One turning vector, and how many ticks it has turned:
The counts run from 0 to 108.
[136 128 182 103 135 142 106 153  80 115 132 131 128 127 141 133  99 142
 117 157 132 146 168 152 152 147 149 143 171 212 103 119 108  89 131 173
 186 161 123  82 121 142 140  90 162 120 156  80 135 124 127 142 130  99
  78 141 130 140] | 16
[137 154 127 145 113  92 108 169 153  80 124 148 136 166 127  98 132 151
 162 102 150 112 176 154 170 132 109 169 140 144 119 154 151  84 117 153
 122 141  80 129 160  96 162 131 101 124 174 121 146 147 175 131 165  93
 130 101  88 133] | 25
[143 105 131 140 174  67 111 105 171 108 150 129 131 154 113  80 148  71
 124 111 114 146 147 177 196 128  89 122 125  88 125 104 157 106 152 159
 148 117 104 104 133  79 133 146 105 106 105 132 159  99 124 121  74 186
 164 121  80 130] | 54
[158 171 128 116 124 155 104 160 109  78 113 103  74 157 150 128  86 131
 138 155 156 106 131  95  93 134 159 161 111 170 116 156 104  97 135 149
 144 132 135 112  89 134 125 154 137 135 143 126  96 113 182 158 138  89
 110 107 143 147] | 19
[145  95 140 165 112  82 122 144 179 117 156 138  99 135 120 112 126 156
 125 101 180 152 161 182 156 136 157 122 128 160 124 134 157  65 197 114
 146 143 106 107 151 130 104 135  93 163 147 161 145 108 145 119 148 121
 121  96  86 117] | 94
[167 177 129 127 115  94 117 164 112 145 170 121 107 174 157 114  86 156
  82 145 176 155 177 145 154 148 134 168 151 196 102 152 110  88 164 140
 194 161 118 109 113 128 177 108 133 105 136  94 110 125 147 144 141 105
 116 149 133 138] | 17
[147 131 127  97 162 143 120  87  93 134 107  81  99 170 158 101  97  61
 143 154  93 117 111 137 111 136 107 173 102 121 145 101 128 148 125 164
 128 128 103 100 109 105 125 146 162  92 133 104  96 105 136 180 114 116
 110 146 137 181] | 59
[132 153 137 139  95 101  87 174 118 100 149 156 163 136 128 126 128 177
 135 116 158 140 203 129 154 116 137 122 187 173  90 164 126  72 159 130
 158 125 110 146 153 130 135 140  80  80 141 118 146 130 183 107 123  98
 131 117  89 119] | 24
[137 152 167 109  90 113  62 152 136 133 114 137 141 106 113 129  95 136
 125 116 143 145 214 164  98 101 151  96 157 158 122 136 129  86 183 136
 124 151 128  90 150 140  95 154 145 103 145 121 110 106 192 138 159 118
 104 126 141 132] | 9
[100 130 150 136 109 206  92 137  87  64 148 112  76 153 179 141 124 120
 137 168 168 136 110 104 136 144 147 123 127 167 130 126 135  70 158 191
 161 136  92 104  87 107 120  68 114 108 135 132 137 127 135 154 120 100
 103 114  92 146] | 30
[171 127 133 136 136  21 121 145 103 126 102 101 118 150 127 104 120 116
  90 122 185 174 184 187 107 127 148 128 127  96 122 142  99 128 145 140
 170 120 113  96 130 125 150 182 119 166 137 106 117  90 137 142 130  85
 153 134 132 147] | 76
[144 122 129 118 131  68 105 153 152  86 159  79 127 133 146 109 131  92
 170 154 128  75 158 159 145 155  84 151  97 102 141 117  99 124 126 134
 135 147  93 110 101 119 157 160 111 101 121 141 143  90 129 155  76  88
 168 114 110 129] | 47
[173 136 150 119 156  88  84 116  98 136 132  88 145 113 103 147  91 128
 106 111 176 187 181 174 106 116 141 140 123 141 115 117 127 121 153 153
 188 125 113 100 124 155 123 166 133 119 108  92 110 112 175 150 106 113
 134 152 156 136] | 75
[125 114 147 129 143 120 119 162 162 145 159 135 165 160 121 115 126 180
  99 139 155 130 167 145 182 123 147 159 170 205 101 131 142  83 143 156
 170 156 128  85 142 103 117 116 120 135 135 102 159 124 127 130 134  93
  82 149 105 136] | 97
[143 124 153 109 176 118 141  97 129 138 162 142 129 133 107 132  73 120
 104 129 197 195 165 155 154 107 117 134 135 196 106 135 147  79 166 138
 182 143 168  98 114 129 113 123 144 132 100 116  97  97 157 128 155 131
  88 170 125 140] | 2
[127 112 153 126 130 142  56 113 148 116 168 131 145 140 125 134 110 112
 121 136 153 138 149 122 168 113  81 155 136 169 111  90 159  84 150 186
 153 106  93  97 123 115 120 112 110  77 127 114 164 145 140 143 108 145
 101 128 120 110] | 42
[142 125 146 141 134 164  94 163 145  50 113 147  91 160 143 103 125 113
 140  91 107  97 142 118 158 156 121 158 148 182 116 134 155  83 108 141
 110 148  86 104 154 108 112 140 123 114 188 114 132 127 138 153 151 104
  74 117 107 145] | 26
[115 149 160 118 109 150  69 151 138 104 172 115 121 157 140 156 116 154
 100 155 153 111 118  99 164 132 150 166 148 181  83 140 106 101 164 180
 177 122  99 114 105 118 130  85 130  81  91  84 140 131 133 151 101 105
 122 139 101 135] | 31
[168 115 160 102 111 137 104 149  98  81 133 100 118  93 167  97 111  88
 165 164 105 107 146 148 107 158  89 132 101 119 150 103  96 127 128 162
 124 117 113  81  95 127 140 155 151  81 131 132 117 120 119 159  74  73
 138  90 130 165] | 48
[136 141 147 126 194 167 129 108 145 101 107 120 119 163 124 150 122 132
 120 108 164 135 127 126 130 131 149 138 160 164 120 132 131 131 139 184
 184 112 144  82  90 123  71 129 129 178 114  88 125 101 129 165 165  91
  59 154 143 159] | 85
[156 102 139 139 130 107  78 141 161 131 161 157 149 151 133 103 121 135
  98 137 127 127 214 136 185 110  86 148 156 182 115 125 149  58 120 100
 145 148 130 116 174 143 132 130 116 109 150 132 156 107 165 115 118 137
 103  86 108 119] | 108
[153 151 165 148 143 149  83 106 125  53 128 103 116 113 153 117  97 114
 144 130 144  92 176  95 123 120 115 160 129 145 112 139 113 133 117 132
 130 106 115 128 109 169 130 150 115 107 132 116  96 114 181 137  74  83
 126 100 160 133] | 34
[121 159 164 152  76 137  99 139 131 116 157  85 136 152 130 136 142 173
 118 171 163  89 171 100 137  92 163 149 134 147 106 151 110  93 183 136
 148 124 147 101 133 155 113 143 120 106  98 152 135 127 167 137  92 100
 122  82 138 172] | 104
[149 163 103 135 126 120 159 135 161 115 162 122 128 182 140 106 116 137
 136 147 156 133 151 162 170 175 118 189 139 169 116 133 149  64 122 125
 155 161 123  84 135  97 167 122 115 155 146 113 134 148 121 136 157  79
  93 119  88 148] | 98
[154 160 143 160 128 166 123 127 145  53 142 106  86 161 127  81 115  94
 142 152 156  93 140 146 159 144  93 182 101 129 105 144 119 111 114 142
 159  98 108  97 111 129 154 146 118 124 112 133 117 132 143 178 101  48
 131  88 145 145] | 33
[148 149 146 129 111  63 150 150 120 156 152  84 131 151 130 106 135 151
  96 143 131  95 197 164 123 142 174 150 136 174 118 146  98 122 185 123
 156 163 136  79 133 118 133 156 169 125  78 117  97  91 140 124 113  91
 130 129 141 177] | 6
[129 127 134  90 168  93 109 112 141 116 195  84 142 163 178 146 143 121
 145 165 149  85 168 104 138 127 111 192 118 134 125 117 105 124 156 159
 158 139  95 132  99  99 129 136 108  88 104 105 139  81 139 141  79 114
 148 137 116 131] | 46
[121 107 178 155 140 177 124 139 142  89 119 126 148 130 127 133 130 175
 142 130 139 147 163 125 160 121 133 108 153 188 136 122 138  85 137 189
 166 145 128  60 121 120  80 120  97 137 157 123 154 115 134 158 138  88
  68 126 103 149] | 96
[131 126 179 110 136 131 100 117  82  88  93  88 149 112 124 110 124  98
 168 153 125 141 172 142  89 105 142  84 115  92 137 125 109 127 169 203
 130 113 145  99 114 108  85 178 113  95 125 129 122  90 149 148 112 119
 137 118 135 176] | 63
[157 110 151 106 189 100 112  87 135 100  81 127 147  94 126 103 105  98
 161 105  94 156 193 151 126 125 125 131 165 142 140 119 159 122 152 139
 149 143 104 119 132 102  86 157 150 124 147 110 104 118 147  97 136 157
  75 135 115 164] | 67
[135 103 128 108 157 129 132 110 102 104  86 104 117 156 132 121 121  93
 107 136 109 158 119 172 131 146 145 101 155 142 138 107 126 116 143 214
 177 123 115  91 120  73  97 110 151 123 167 122 112 101  87 161 124 145
 102 153  91 173] | 70
[139 103 148 144 103 142  87 137 121  63  99 110 106 162 151 104 146 131
 162 120  94  89 152 104 126 125 136  98 131 106 150 119 116  92 113 166
 125 119  62 124 127 124 113 126 112 121 182 148 164 102 142 175  91  98
 139  66  93 158] | 37
[156 146 138 114 149 158 164 117 132  65 115 124 100 146 184 104  97 129
 134 138 146 110 132 141 140 148 120 195 136 182 123 134 135  88 125 126
 151 146 124  98 112 118 140 105 118 142 149 137 100 128 122 159 153  67
  77  96 123 154] | 99
[161 127 132 135 162  88 183 134 136 105 148  87 108 158 152 133 115 109
 105 133 184 119 127 187 134 175 152 144 100 153 106 142  98 106 174 124
 207 137 126  72  96 147 146 149 141 167 114 126 125  97  92 113 138  65
 121 136 116 139] | 87
[114 152 118 125 142 100 159 118 140 108 123 158 128 118 100  73 115  72
 108 139 132 154 110 214 171 155 128 139 130 151 114 126 191  99 153 167
 114 142 160  64 131  93 129 142 155 115 144 144  96 126 112 150 174 119
 100 119  84 165] | 0
[113  99 151 105 180 133 112  86 110  95 143 125 162 126 154 113 112 107
 164 170 118 164 147 111 156 127  85 135 165 138 128 106 128 127 130 198
 150 143 110 133 122  81 112 121 113  66 126 102 111 107 126 102  96 135
  97 145 102 171] | 56
[159 145 121 130 175  97 142 114 115  72  77 133 144 127 121  56 115  65
 168  98  95 145 151 166 156 141 117 139 158  93 135 127 164 140 124 153
 104 132 127 117 156  82  96 174 126 109 171 115  76 111 154 131 130 113
  97 113 112 185] | 66
[155 142 111 145 135  49 130 125 129 123 119 126 160 156  94  82 137  88
 145 103 107 118 169 191 155 130 115 135 142  92 116 135 156 134 154 155
 126 120 126 105 177  76 127 194 123  90 153 101 117  95 136 124 115 112
 152 131 116 174] | 65
[131 155 151 129 101  85 133 151 177  95 162 102 120 168 108 108 159 143
 146 120 170  91 185 141 151 125 139 152 117 123  94 159 142  81 169 129
 121 129 136 108 151 110 134 177  87 112 101 159 136 134 186 133 121  86
 145  68 124 123] | 105
[123 149 121 107 161 109 153 122 140  68 133 109 113 120 119 104 114  48
 144 141 162 145 107 198 115 142 135 138  97 126 104 166 132 138 164 174
 156 112 137  83  86  94 133 169 127 110 122 108  79 117 107 125 162 100
 106 161 128 139] | 73
[155 109 180 125 104 162  79 141 168  77 125 140 145 107 115 105  99 122
 142 116 120 117 192 128 152 117 109 132 168 168 135 112 142  91 124 143
 128 156 124  89 152 129 105 150 128 121 122 130 158 140 169 145 123 108
 109  82 139 127] | 107
